One vector is turned by the same rotation once a step. Each row is the vector after some number of steps, and that number follows the row.
The counts run from 0 to 55.
[192 175 151 108 105 117 112 106 139 150 116 144 114 109 135 150 132 132
 117 120  95 153 135 171  78  90 122 126 141 113 149 150 157 110 174]
28
[191 163 132 116 105 143 133 102 129 144 114 140 123 118 114 128 117 128
 127  98 108 180 122 165  76  92 125 111 133 109 145 172 148  94 171]
15
[173 165 127 110 135 142 139 111 125 141 113 132 119 113 118 140 113 126
 139  95 100 156 105 156  64  97 117 104 121 128 133 184 154  92 175]
7
[185 171 139 106 110 134 135  98 144 146 117 146 118 108 116 140 120 135
 124  91 104 162 116 159  64  97 112 112 129 118 146 162 152  97 175]
18
[188 165 144 115 115 101 115 129 129 170 126 124 128 131 142 134 129 131
 109 128  89 129 129 175  81 120 169 123 119  99 108 174 163 119 178]
48
[187 174 149 112 114  98 113 124 125 165 128 135 116 121 152 150 134 136
 106 127  83 123 122 164  79 110 154 121 118 109 128 163 157 120 187]
45
[201 165 141 117  93 134 125 105 142 150 110 143 125 112 112 129 117 130
 123 102 108 172 129 164  74  88 122 117 135 107 149 158 154 101 171]
21
[186 164 156 113 105 104 111 125 140 152 120 128 123 119 145 142 124 147
 101 125  92 134 127 173  75 113 159 127 116  95 130 166 160 118 182]
41
[196 165 154 114  91 119 117 112 149 146 119 142 121 111 129 127 120 145
 105 124  97 157 128 179  79 109 144 124 124  91 150 154 161 113 175]
31
[183 168 149 114 120 102 117 133 118 164 134 118 131 133 145 130 130 123
 110 125  86 125 114 172  70 127 176 121 116 103 101 172 160 114 179]
53
[192 167 137 108 123 107 117 133 112 170 133 123 136 131 138 134 125 120
 112 126  83 122 119 167  83 118 175 113 115 111 106 178 157 120 174]
54
[174 159 124 123 125 147 145 116 122 146 117 125 115 121 111 126 107 122
 135  98 102 160 103 161  65  94 136 100 114 124 127 188 158  94 179]
3
[190 165 125 112 116 139 135 103 124 151 115 137 115 113 109 140 119 119
 135  96 102 164 118 155  76  85 118 100 131 119 138 175 148  96 169]
11
[190 159 122 118 111 144 143 109 130 143 115 127 128 120 108 119 112 122
 137  94 111 173 113 163  66  89 126 107 126 121 136 184 155  91 174]
9
[190 173 152 110 103  98 104 116 133 165 122 144 113 118 144 151 133 134
 109 130  81 127 130 168  79 103 138 129 132  98 133 153 160 124 183]
39
[192 168 140 113 119 100 110 120 121 175 128 120 126 132 146 144 131 130
 112 132  89 126 126 164  80 116 168 120 124 100 111 169 156 118 178]
49
[192 170 147 113  98 136 125 102 142 146 115 140 125 110 117 131 120 136
 114  95 107 172 121 171  72  93 126 118 130 112 147 156 152 100 172]
20
[191 169 151 110  91 127 120 100 155 144 109 148 124 111 122 133 119 137
 115 111 105 168 126 174  76  97 132 126 130 104 152 156 148 109 175]
25
[199 170 150 114  89 123 114 104 140 155 120 145 127 107 125 141 128 135
 110 118  93 160 129 171  78  93 134 117 143  98 149 147 151 112 170]
27
[189 171 150 109 130  95 117 132 119 163 128 134 122 120 146 146 133 129
 110 126  85 118 109 161  78 118 161 120 118 114 115 176 166 113 182]
51
[191 166 152 121 100 106 112 127 142 159 122 129 127 126 146 132 125 137
  98 133  87 135 128 176  75 110 164 127 117  93 126 162 163 117 185]
42
[182 159 121 124 119 150 141 113 121 145 115 126 116 124 103 126 107 113
 143  96 108 168 115 159  65  87 138  99 121 119 130 187 154  92 174]
4
[172 160 123 121 133 145 143 118 110 140 105 122 103 122 117 139 104 111
 137 105  95 148 104 155  69  93 123 102 114 127 125 191 153  91 184]
1
[167 163 125 119 135 139 143 117 117 138 114 123 115 126 114 134 106 116
 134  98 103 156 108 154  67  98 127 100 109 119 127 193 156  90 185]
2
[193 173 156 105  97 110 108 104 140 157 117 143 109 109 147 150 133 130
 110 122  92 140 128 167  71  97 129 129 130 104 140 149 157 114 178]
34
[196 168 141 110  97 129 120  99 135 151 114 142 120 108 120 137 123 129
 121 108  98 166 125 164  72  88 112 115 141 114 148 153 153 107 171]
22
[200 169 148 122  91 128 115 108 144 147 114 141 124 108 124 130 125 136
 113 114  95 164 134 167  77  89 130 126 135 103 146 152 155 111 165]
26
[182 162 115 121 124 144 132 105 113 152 117 125 119 118 110 132 114 110
 140 100 106 166 114 158  75  83 125  95 126 125 128 182 152  91 172]
5
[194 173 149 116  93 112 101 111 137 155 120 147 115 110 135 143 130 136
 110 127  90 148 131 170  79  93 133 123 139 104 143 154 155 113 180]
33
[186 160 141 119 113 145 139  98 134 137 113 133 123 115 107 124 117 130
 123  93 106 171 114 160  68  94 126 106 127 118 142 180 153  97 171]
14
[184 166 151 115 116 106 115 129 129 157 119 126 125 124 153 139 129 136
 100 129  91 127 121 170  76 118 171 125 108 100 116 162 163 118 183]
47
[187 173 139 104 124 101 107 128 116 172 132 128 124 123 145 147 136 126
 113 132  75 119 121 162  81 111 157 113 123 110 112 170 159 121 178]
50
[201 167 151 118  88 117 108 108 142 160 121 147 123 113 129 138 131 136
 107 126  94 154 133 176  80 103 134 127 137 103 144 149 156 113 174]
32
[186 168 150 109 123  99 118 123 131 158 122 131 121 122 158 146 131 138
 101 131  82 124 121 168  74 108 162 123 112 105 119 161 160 121 182]
46
[188 173 151 112 102 128 126 103 153 134 113 145 114 103 128 136 124 143
 117 109  99 162 121 163  73  94 116 118 129 111 151 151 157 102 177]
24
[187 176 153 112 107 104 114 117 140 152 116 142 114 110 152 146 136 140
 103 131  89 127 125 168  74 100 141 129 119 105 135 156 161 113 184]
40
[184 166 127 113 128 140 139 109 113 150 116 131 116 115 110 140 117 115
 143  96  98 155 109 157  74  88 122  99 127 130 131 186 155  95 177]
6
[195 172 143 115 110 103 106 121 123 169 127 128 115 121 150 144 134 128
 106 133  79 126 133 162  78 102 154 121 130 100 121 158 159 124 179]
44
